In the rows, 128 means zero.
One turn moves each row of this set onto another row. After a few examples, where does it send each row asked below?
Z_3: [163 165 107 148 164 129 114 111 124 160  91 120 127 114 116  98 116  94
 132 142]
Z_162: [135 129 126 152 138 156 100 127 113 137 110 105 148 115 104 116  90  97
 111 100]
Z_317: [157 166 117 146 117 147 118  98 145 130 111 111 124 109 128  90 117  93
 150 113]
Z_247: [143 152  97 165 149 131 122 144 135 136  98 117 141 110 116 127  96 109
 117 118]
Z_79: [125 142 126 124 133 118 118 122 124 148 116 126 134 121 114 113 131 142
 115 134]
Z_307: [130 155 113 146 129 158 107  87 118 127 144 122 134 133 118 123 112 100
 111 145]
Z_20: [158 144 114 167 161 143 111 130 126 131  95 118 140 108 111 108 101 129
 112 120]
Z_355: [120 146 129 118 142 112 120 117 144 136 120 119 139 123 127 117 120 125
 128 124]
Z_367: [167 160 109 147 171 127 109 108 124 154  89 119 134 115 116 100 113  98
 131 135]
Z_210: [130 157 111 147 129 158 105  93 115 129 143 123 133 136 119 124 110 103
 104 144]
Z_578: [163 133 116 121 106 134 109 108 122 133 142 116 128 123  99  96 101 110
 132 124]
Z_969: [159 171 107 149 163 126 113 116 124 161  90 120 119 118 122  97 112  92
 124 142]
Z_232: [166 148  96 153 107 140 105 122 117 141  95 113 140 118 112 111 123 116
 120 110]
Z_712: [152 143 109 122 103 126 107 124 127 130 144 113 120 131 112 106  89 100
 119 124]
Z_237: [122 153 139 121 145 118 109 126 134 136 120 120 125 130 135 106 113 134
 108 132]
Z_730: [162 141 121 123 105 138 106 113 117 136 143 120 113 126 104  88  98 110
 122 133]
Z_426: [155 148 123 120 107 133 105 115 127 130 148 115 111 130 114  92  89 101
 122 128]
Z_453: [155 170 104 148 166 121 110 123 131 156  90 117 124 121 128 104 104  86
 122 138]
Z_717: [159 149 125 162 163 148 122 110 138 133 102 121 138  98 110  99 109 119
 139 125]
Z_975: [153 156 105 146 119 134 107 114 145 119 105 105 140 121 136 110 105  93
 136 100]
Z_185: [148 143 136 116 142 146  77 115 123 156 108 129 139 111 118  95 111 128
 136 140]
Z_180: [128 155 135 150 128 167 118 120 113 154 121 116 114 106 104  93  96  83
 116 122]
Z_738: [126 143 118 150 132 150 108 137 117 141 115 104 135 117 113 121  86  81
 108 104]
Z_393: [132 155 112 146 131 157 102  91 118 124 141 122 136 138 123 126 107 103
 104 141]
Z_95: [138 156 133 111 133 142  93 111 139 160 116 133 131 106 122  93 113 107
 153 146]
Z_694: [150 162 115 164 144 148 138 120 133 149 106 131 122  96 103  99 115 111
 136 137]
Z_443: [157 169 119 150 124 144  94 127 126 124 100 110 111 130 142  89  98 105
 103 114]
Z_287: [144 175 119 165 149 147 128 133 129 145 104 128 105 106 120  94  99 108
 112 139]
Z_356: [141 137 114 117 132 131  81 129 123 159 105 127 154 114 115 119 112 124
 133 132]
Z_826: [118 154 134 119 136 119 128 112 144 144 126 124 128 120 126 107 125 124
 134 133]
Z_861: [135 154 116 146 134 159 104  87 116 125 142 123 135 134 119 120 112 105
 110 143]
Z_798: [159 136 111 124 108 127  98 124 117 127 140 113 126 133 110 103  89 113
 114 120]
Z_432: [166 158 103 148 169 123 105 117 122 154  87 114 136 119 119 106 111 100
 124 133]
Z_220: [130 163 119 116 119 137  96 133 127 170 114 135 119 111 124 104 109 104
 133 149]
Z_545: [139 142 136 150 131 170 119 109 113 152 119 115 131 102  93  96 106  92
 129 117]
Z_235: [131 148 118 114 138 125  81 133 141 147 110 121 146 120 137 118  96 105
 136 128]
Z_916: [133 151 110 146 132 155 104  89 118 125 141 122 139 137 119 127 110 104
 110 139]
Z_907: [163 131 120 122 116 132  99 110 125 123 141 111 130 131 109  98  92 115
 126 118]
Z_364: [154 170  98 152  97 141 117 125 119 151 103 121 112 117 120 100 122 101
 120 121]
Z_224: [128 161 124 113 133 134  81 138 129 155 112 126 123 123 138 104  95 106
 118 141]
Z_363: [137 169 113 160 155 135 126 138 147 132 106 119 119 111 132 109  88  97
 119 125]
Z_824: [118 155 126 124 128 117 121 129 125 153 119 128 122 125 121 113 126 132
 111 138]
Z_896: [171 154 128 151 128 154  95 107 122 127  99 113 124 121 126  79 114 122
 117 113]
Z_618: [135 149 113 146 131 158 104  90 114 127 141 123 138 135 114 124 112 106
 107 143]
Z_450: [128 150 146 123 147 125 113 113 129 139 119 123 126 124 125  96 123 141
 117 135]
Z_199: [124 154 128 150 129 157 115 131 122 145 119 111 119 115 116 106  87  74
 112 114]
Z_855: [141 130 134 150 142 165 107 110 115 139 114 106 146 107  99 104 101  98
 127 105]
Z_813: [158 162 100 148 165 120 107 122 127 153  87 116 132 121 124 111 107  91
 122 132]

Z_738 goes to Z_162
Z_798 goes to Z_907
Z_826 goes to Z_824
Now find these:
Z_95 goes to Z_220
Z_210 goes to Z_393
Z_432 goes to Z_367
Z_364 goes to Z_443
Z_717 goes to Z_694

One turn moves each row of this set onto another row. After a few examples, where does it send each row asked below?
Z_274: [126 147 138 112 106 111  89 107 136 121  84 130 117 142 148 109 133 127
 126 121 145 133 132 143 155 141 172 130 134 124 131 119 125 137 124  95
 111 126 105]
Z_516: [134 158 134 107 110 142 117 150 129 129 102 144 130  98 131 133 124 159
 121 135 147 135 155 160 157 144 126  98 128 118 124 115 153 119 120 123
 123 102 141]
Z_739: [117 169  90 131 110 103 108 120 108 137  96 138 132 125 114 134 123 160
 104 148 114 127 175 138 140 155 147 130 126 127 144 115 153 138 107 119
 134 100 119]
Z_567: [119 162 106 128  96 125 111 120 138 128 105 109 143 117 118 108 105 147
 129 119 103 129 130 186 147 127 122 144 132 107 136 107 137 102 101  98
 123 138 137]
Z_780: [134 162 128 110 109 107  87 125 154 125 107 149 126 122 148 111 127 121
  95 123 131 118 134 132 140 110 152 137 151 116 120 123 118 131  99  96
 135 117 104]
Z_723: [140 144 130 114  91 116  82 108 136 122 122 131 116 122 111 139 112 125
 134 115  97 133 125 161 161 130 131 102 146 136 101 111 140 133 113 117
 126 133 128]
Z_768: [125 159 123 124 109 116 118 156 135 132 100 154 121 116 141 140 128 159
 109 133 143 135 149 157 158 138 130  99 121 131 120 111 166 112 133 107
 116  95 128]
Z_349: [134 154 148 111 104 114  93 147 129 119 104 128 136 152 115 112 125 159
 129 109 104 147 119 148 153 154 130 121 136 123 109 142 146 113 101 129
 123 114 117]
Z_216: [146 142 122 133 109 121 102 132 105 103 108 134 151 107 134 141 133 140
  94 129 118 127 112 125 128 128 164 128 123 101 127 123 150 126 122 100
 111 119 131]
Z_809: [135 153 106 142 111 125  94 111 117 129  94 136 129 143 128 118 122 155
 107 124 129 108 118 133 154 130 142 130 117 109 113 113 113 144 106  86
  96 123 157]
Z_258: [121 159 126 113 124 126 118 160 130 114  98 150 126 113 135 130 128 164
 104 137 133 146 155 169 160 140 124 110 132 131 124 106 169 121 125 108
 108 113 145]
Z_680: [117 173  93 128 111  96 107 120 101 135  92 132 126 113 111 124 123 164
 101 152 122 132 169 150 150 154 146 113 140 132 131 122 136 155 112 103
 130 106 118]
Z_193: [127 171 114 119 106 104 104 124 116 113 107 129 129 119 139 100 120 168
 136 111  89 103 145 159 150 143 118 119 152 111 125 104 134 130  88  97
 103 118 114]
Z_120: [128 127 121 136 119 100 121 152 133 126  88 133 127 122 120 146 137 155
 100 124 122 146 151 159 143 149 123 139 120 121 116 103 128 104 122  96
 111 102 139]
Z_390: [142 142 107 140 109  96  93 122 108 108 106 134 150 110 132 124 127 147
 103 114 124 139  96 122 131 124 153 138 130  98 120 118 142 122 114 100
 108 113 136]
Z_971: [131 167 131 130 101 109  94 121 154 112  91 162 135 119 135 134 116 127
  85 135 130 110 137 143 147 114 146 135 143 114 132 124 118 142 104  97
 131 114 101]
Z_472: [131 133 125 119  92 120  92 131 141 123 124 123 137 135 108 122 115 123
 130 117 101 144 134 156 157 137 133 102 145 133 112 100 143 129 106 124
 133 153 130]
Z_685: [126 161 124 113 103 131 106 101 120 135 108 112 141 118 125 121 110 146
 127 121  98 116 121 180 146 122 134 152 114 116 129 115 142 101  89 105
 120 130 136]
Z_337: [146 135 107 139 129 122  85 133  99 105 112 147 141 113 126 129 126 143
  98 121 119 130 105 123 136 128 149 139 140 105 127 127 149 120 106 105
 113 122 127]
Z_534: [118 159 103 139 104 107 110 119 109 141  91 128 145 102 105 136 122 167
 120 145 125 129 170 156 153 151 140 119 130 128 135 126 135 147  93 122
 128 114 114]
Z_107: [120 156 129 111 128 128 123 151 124 127  99 153 130 119 135 128 135 165
 102 138 148 144 139 155 165 143 132 107 119 130 127 111 155 118 117 112
 117  96 138]
Z_448: [121 164 104 111 112  94 123 138 118 120 109 130 131 126 148 147 114 147
 118 138 114 128 175 128 157 143 138 127 145 133 130 112 124 126 122 109
 151 134 130]
Z_46: [138 163 133 127 119 109  80 126 135 124  97 156 134 116 142 111 114 122
  90 122 132 115 135 146 145 115 133 135 159 117 124 129 127 130 107  84
 137 121 100]
Z_864: [128 160  88 141 105 115 109 117 106 135 105 146 134 127 107 128 112 165
 109 153 122 134 180 151 153 150 152 112 129 121 129 118 140 144 105 110
 132 111 115]
Z_346: [130 150 127 107  82 117  91 112 139 133 125 133 129 128 110 135 111 142
 135 123 106 142 118 155 158 136 120 101 152 144  99 112 141 129 109 117
 128 139 131]
Z_611: [133 157 115 124 116 108  82 109 148 132  81 144 131 119 140 116 123 118
  95 119 130 112 131 141 147 117 149 139 152 128 128 129 121 127 108  89
 135 112 103]
Z_148: [122 147 125 116  85 121  98 127 146 136 119 132 130 138 102 115 127 125
 137 113  96 135 133 151 164 133 131 100 145 138 110 114 136 132 114 128
 118 133 116]
Z_422: [118 156 141 110 105 115 103 136 142 124 109 135 134 149 123 117 129 159
 125 107  92 141 129 137 160 159 128 117 132 121  96 144 150 116 104 122
 117 110 118]
Z_674: [138 155 138 109 104 120  86 112 121 111  88 130 128 140 151 113 123 131
 113 115 147 143 138 147 171 136 175 134 136 134 126 118 128 131 122  94
 121 128 110]
Z_339: [135 159 128 103 118 125 119 147 133 119  98 156 125  97 131 129 131 154
 106 135 152 151 155 159 155 142 131 104 123 114 132 110 156 120 120 120
 108 110 137]
Z_633: [137 152 125 126 108 101  80 124 140 127  93 150 130 123 145 111 124 124
  86 125 138 126 141 147 155 106 147 128 138 115 122 111 110 133 105  88
 141 106 106]
Z_262: [114 174 106 114  95 128 113 109 132 126 105 123 135 120 112 106 103 157
 131 112  99 122 132 172 136 138 125 149 116 124 129 103 129 104  97 101
 116 134 137]
Z_521: [118 164  95 101 105  92 110 142 112 127 101 127 120 124 140 145 129 144
 114 139 123 123 165 127 161 146 137 135 131 142 132 123 123 128 119 106
 150 123 132]
Z_149: [129 138 110 130 122 116  81 124 105 115 110 151 144 114 139 132 134 136
 107 115 128 123  99 120 140 132 160 130 129 105 120 115 143 115 122 103
 109 124 148]
Z_688: [128 132 114 124 112  95 117 142 125 123  90 136 130 119 131 145 147 144
 107 121 131 140 146 150 159 153 113 135 112 127 120  98 134 111 124  94
 114  94 138]
Z_139: [125 172  96 134 109  97 121 120 113 145  94 135 142 109 109 129 126 162
 103 147 128 137 168 145 145 143 140 112 123 126 132 137 136 149  97 118
 128 122 119]
Z_763: [144 142  98 134 118 113  80 129 103 107 115 129 138 115 140 126 127 151
  97 126 127 137 108 119 147 125 164 132 124  99 129 119 139 121 111 100
 124 116 144]
Z_708: [116 172 114 121  91 125 107 113 134 127 111 111 146 112 116  99 113 153
 132 113 102 118 127 168 152 149 131 141 122 116 138 110 152 100 103  99
 108 129 141]
Z_316: [111 167 116 106  97 104 108 118 118 109  99 129 128 114 136 102 114 164
 126 100  79 110 151 156 149 147 128 127 147 117 120 109 143 122  97 100
  97 109 118]
Z_537: [134 145 127 113  96 119  93 118 142 126 115 121 132 130 115 121 121 134
 139 116  96 151 130 151 156 139 126  98 133 149  97 109 141 125 125 116
 119 144 117]
Z_921: [119 157 114 105  96 133 113 101 120 137 109 117 142 115 116 111 122 153
 130 122  99 131 126 182 137 132 125 148 132 122 128 101 139 102  88  99
 116 124 129]
Z_161: [120 157 135 129 106 109  87 113 145 108  98 156 129 114 141 116 118 117
  91 130 121 119 132 143 140 107 146 133 135 120 121 112 119 137  99  91
 133 111  97]
Z_17: [128 166 113 120 101 133 108 104 125 126 106 118 141 121 120  95 105 151
 139 121 106 127 127 171 136 139 125 153 133 113 132 108 129  97 100 101
 109 133 116]
Z_438: [119 171  97 135 116 105 123 125 111 133  98 136 138 129 103 132 123 160
 105 141 110 142 175 156 148 150 140 121 139 135 130 134 143 149 103 108
 139 118 123]
Z_705: [139 146 116 134 111 123  91 122 109 100 110 128 140 108 135 126 122 140
  97 128 114 133  99 116 127 124 157 130 119 106 119 132 145 124 119  99
 123 114 140]
Z_608: [138 153 124 117 113 134 109 147 131 128  94 149 131 120 137 123 112 168
 104 151 148 143 155 162 165 134 134 106 119 123 125 113 164 110 127 110
 114 102 134]
Z_172: [128 152 112 132 105 113 105 105 122 127  91 133 131 145 133 112 119 152
 117 114 137 109 110 122 142 136 147 124 118 107 129 117 122 140 110  94
  99 123 159]
Z_902: [138 141 132 122  92 121  89 126 138 127 124 135 132 136 111 114 106 136
 138 119 109 133 123 141 148 136 125  99 146 139  96 109 133 124 112 120
 110 147 120]

Z_708 goes to Z_739
Z_809 goes to Z_193
Now find these:
Z_139 goes to Z_161
Z_902 goes to Z_258
Z_864 goes to Z_46
Z_780 goes to Z_537
Z_172 goes to Z_316
Z_971 goes to Z_723

